In the rows, 128 means zero.
Each path is a new rotation, seen through one point. The rows after it are directions, each followed by how far the rotation turns it, in degrees a step (0 if it stays put).
Each turn is a multiple of 5 degrees from 10 to 175, or 0.
Each row of a path follows its step; steps can be skipped.

step 6: [129 128 131 128 135 131 134 128 130 124 136 123 129 131 121 136 137 134
 128 118 123 125 132 128 132 118 118 122 133 131 117 123 135 127 120 124
 133 123 125 127 126 115 125 131 126 136 133 126 126 124 127 129 127 130
 124 140]
step 8: [137 134 130 132 131 131 119 130 136 126 136 126 128 113 120 130 130 125
 128 124 131 128 122 123 127 127 134 136 125 130 128 127 131 132 123 130
 131 139 122 122 130 123 122 125 131 129 123 123 132 120 122 137 129 114
 127 132]
step 14: [125 130 132 130 118 129 121 127 123 125 127 136 127 125 120 136 125 133
 115 116 142 126 127 134 115 130 125 127 125 124 122 124 131 132 125 132
 129 126 126 123 125 122 117 132 124 131 133 127 134 128 126 132 131 127
 125 134]
step 20: [121 123 128 132 125 132 125 123 128 127 133 126 120 121 119 127 133 122
 123 126 131 122 121 136 132 126 139 127 135 131 130 122 131 128 128 127
 130 131 132 124 130 129 115 124 130 128 132 131 129 142 123 135 128 117
 120 121]
step 24: [135 130 125 126 127 138 130 128 128 121 136 120 126 118 131 132 128 123
 138 120 130 130 123 124 121 127 128 132 111 127 120 123 122 128 119 127
 133 132 124 123 139 128 120 128 125 129 127 129 135 124 124 131 124 126
 131 129]
step 27: [130 125 131 127 137 136 130 122 137 117 132 133 128 128 117 127 131 125
 125 127 131 135 122 121 125 129 112 124 122 130 125 122 128 124 130 126
 128 126 129 134 132 115 120 128 118 125 128 125 130 129 128 140 131 129
 129 132]
step 29: [127 133 128 132 136 128 122 129 134 129 133 125 126 128 127 143 133 120
 126 123 132 132 133 130 135 130 136 121 127 136 123 126 131 127 121 122
 127 140 124 126 122 125 129 116 128 133 126 123 131 131 122 133 138 124
 121 126]
step 33: [127 125 131 122 119 132 126 118 133 127 129 128 130 120 135 131 132 126
 129 124 133 119 130 124 130 122 131 132 122 128 118 122 132 128 132 125
 130 127 114 142 134 117 122 133 127 127 123 129 131 131 129 135 125 121
 121 121]
step 34: [131 134 117 128 129 137 122 126 120 122 121 124 134 133 118 126 142 139
 137 129 117 122 128 130 132 131 128 123 126 125 123 132 124 132 123 122
 131 131 124 126 129 130 128 125 123 136 126 123 132 125 127 134 126 129
 124 133]
Directions:
[131 128 129 129 129 129 128 127 128 130 130 128 128 125 127 128 129 125
 131 129 130 130 130 130 129 126 130 125 127 127 126 128 128 129 129 131
 129 128 127 129 128 127 129 127 128 130 127 127 128 129 129 127 127 128
 131 128] => 155
[125 127 129 129 128 131 128 125 127 125 126 129 128 129 128 127 129 124
 128 126 129 128 126 130 126 128 129 128 126 126 129 129 128 127 125 128
 125 127 127 131 128 129 127 129 130 129 129 128 127 128 129 130 127 127
 128 127] => 110
[128 130 129 127 127 128 127 127 127 127 126 129 131 130 129 128 131 129
 126 127 128 129 129 129 126 126 126 125 131 125 125 127 128 127 129 126
 128 128 129 127 127 129 128 128 129 129 125 126 129 128 129 129 127 130
 128 131] => 90
[130 128 128 126 128 128 129 129 128 129 127 129 130 129 128 128 126 127
 129 129 127 127 126 126 130 130 130 127 129 126 126 127 130 129 126 129
 125 130 127 129 127 129 127 128 128 128 125 130 130 129 125 129 127 127
 127 127] => 85
[130 126 129 127 128 129 128 129 125 127 131 129 128 127 130 127 127 130
 130 129 126 127 131 128 129 128 126 127 127 129 126 126 126 127 126 127
 127 129 128 129 130 127 129 131 129 125 128 128 126 129 130 130 126 129
 127 128] => 120
[126 127 127 129 130 128 131 127 126 126 129 128 129 130 130 127 128 128
 131 129 128 126 129 127 129 127 129 129 128 127 130 127 129 131 128 126
 130 125 127 127 126 127 130 128 129 129 129 128 127 127 126 130 129 129
 130 131] => 115

step 2: [127 130 119 123 130 131 119 128 126 136 130 121 129 125 127 125 122 131
 122 124 138 129 137 132 127 134 132 127 128 128 123 121 130 133 123 123
 122 122 122 127 135 129 124 132 124 138 130 129 113 131 127 133 130 134
 125 130]
step 5: [120 132 115 129 125 132 134 126 134 129 135 132 120 127 125 131 126 123
 130 128 126 132 137 130 119 125 126 132 133 138 125 131 127 122 130 124
 126 126 122 125 132 128 124 121 121 125 135 119 124 125 124 136 132 122
 133 129]
step 6: [119 129 131 121 133 134 136 133 127 136 134 127 114 129 123 129 128 138
 121 130 127 126 133 119 130 132 126 121 135 133 127 126 127 125 127 126
 123 129 127 133 125 130 129 126 125 127 126 128 130 128 126 125 112 128
 122 125]
step 7: [123 125 117 123 127 124 128 122 129 140 127 129 129 121 125 123 127 126
 132 129 126 130 130 119 126 126 130 124 128 128 130 129 121 123 123 126
 121 120 126 126 121 132 135 123 121 127 126 130 129 140 130 118 131 120
 138 128]
step 8: [116 121 128 126 135 129 129 122 128 132 135 112 124 131 120 131 130 123
 126 133 127 127 126 126 136 118 130 129 128 130 127 127 121 129 125 135
 124 124 123 128 128 133 118 134 130 123 122 129 126 129 122 137 127 127
 131 127]
step 10: [123 126 120 127 133 125 128 127 132 131 136 125 125 125 128 124 128 128
 134 131 134 115 129 129 126 131 123 128 123 124 137 130 114 128 126 123
 136 130 128 132 119 131 125 135 139 121 136 126 135 126 126 127 126 130
 130 135]
step 19: [131 129 125 120 131 124 130 124 123 123 124 122 130 117 132 127 137 137
 127 120 126 126 127 139 128 132 132 134 134 130 139 123 136 135 123 116
 126 129 128 131 122 132 132 122 126 123 129 128 131 128 131 123 128 126
 132 132]
step 25: [134 135 134 122 131 126 129 124 121 127 138 130 128 135 139 131 127 125
 119 126 128 132 127 122 134 131 134 124 136 123 135 124 129 133 128 134
 129 132 129 127 117 139 132 133 118 126 134 128 126 123 127 131 126 127
 127 124]
step 29: [128 125 132 129 128 130 128 124 123 121 124 128 128 127 121 128 120 132
 127 134 127 128 129 123 139 126 115 115 119 120 132 134 126 131 123 131
 127 133 132 125 121 126 128 137 128 130 127 130 139 129 133 131 131 134
 131 130]
Directions:
[127 128 127 129 129 131 128 129 129 129 128 128 128 126 127 124 129 131
 128 125 127 126 130 127 125 128 129 128 129 127 128 125 127 128 129 130
 130 130 130 129 128 126 128 126 129 129 128 126 128 126 127 130 128 129
 130 129] => 85
[127 128 130 126 128 127 123 127 127 130 127 125 127 128 127 128 129 126
 128 127 128 127 127 125 126 125 129 126 128 128 127 128 127 128 131 130
 130 126 129 128 127 131 129 127 128 127 129 126 127 128 128 127 128 128
 126 126] => 45
[127 125 131 129 129 129 128 130 129 129 131 127 125 128 133 127 128 128
 127 127 127 128 126 128 127 127 128 130 127 128 128 128 128 127 128 129
 129 128 126 127 129 128 129 129 129 127 126 128 130 127 126 130 128 124
 126 128] => 145
[126 127 127 128 130 127 126 128 128 127 129 130 128 129 128 128 128 127
 128 127 130 129 130 129 129 127 131 128 128 132 126 129 128 129 128 127
 127 131 128 129 130 126 125 129 127 128 125 126 126 127 129 130 128 128
 126 124] => 115
[129 128 127 130 127 125 126 127 129 126 128 126 128 129 128 127 127 127
 130 129 127 127 126 130 127 130 131 130 129 129 128 128 127 126 128 130
 126 130 129 128 126 129 128 130 127 128 129 128 126 125 128 129 125 129
 129 130] => 65
[125 128 129 127 128 128 125 128 130 128 129 128 131 124 128 127 126 130
 128 130 128 126 128 127 129 129 128 129 131 128 128 127 131 127 126 126
 128 128 127 128 128 130 129 130 129 131 127 126 129 128 128 125 128 127
 127 127] => 85
[127 128 128 128 126 129 129 127 126 126 127 126 128 129 127 128 128 130
 127 129 127 130 129 123 127 130 130 129 125 127 128 129 130 126 128 128
 127 128 128 129 132 128 127 129 128 128 128 126 131 127 127 128 126 130
 127 128] => 125
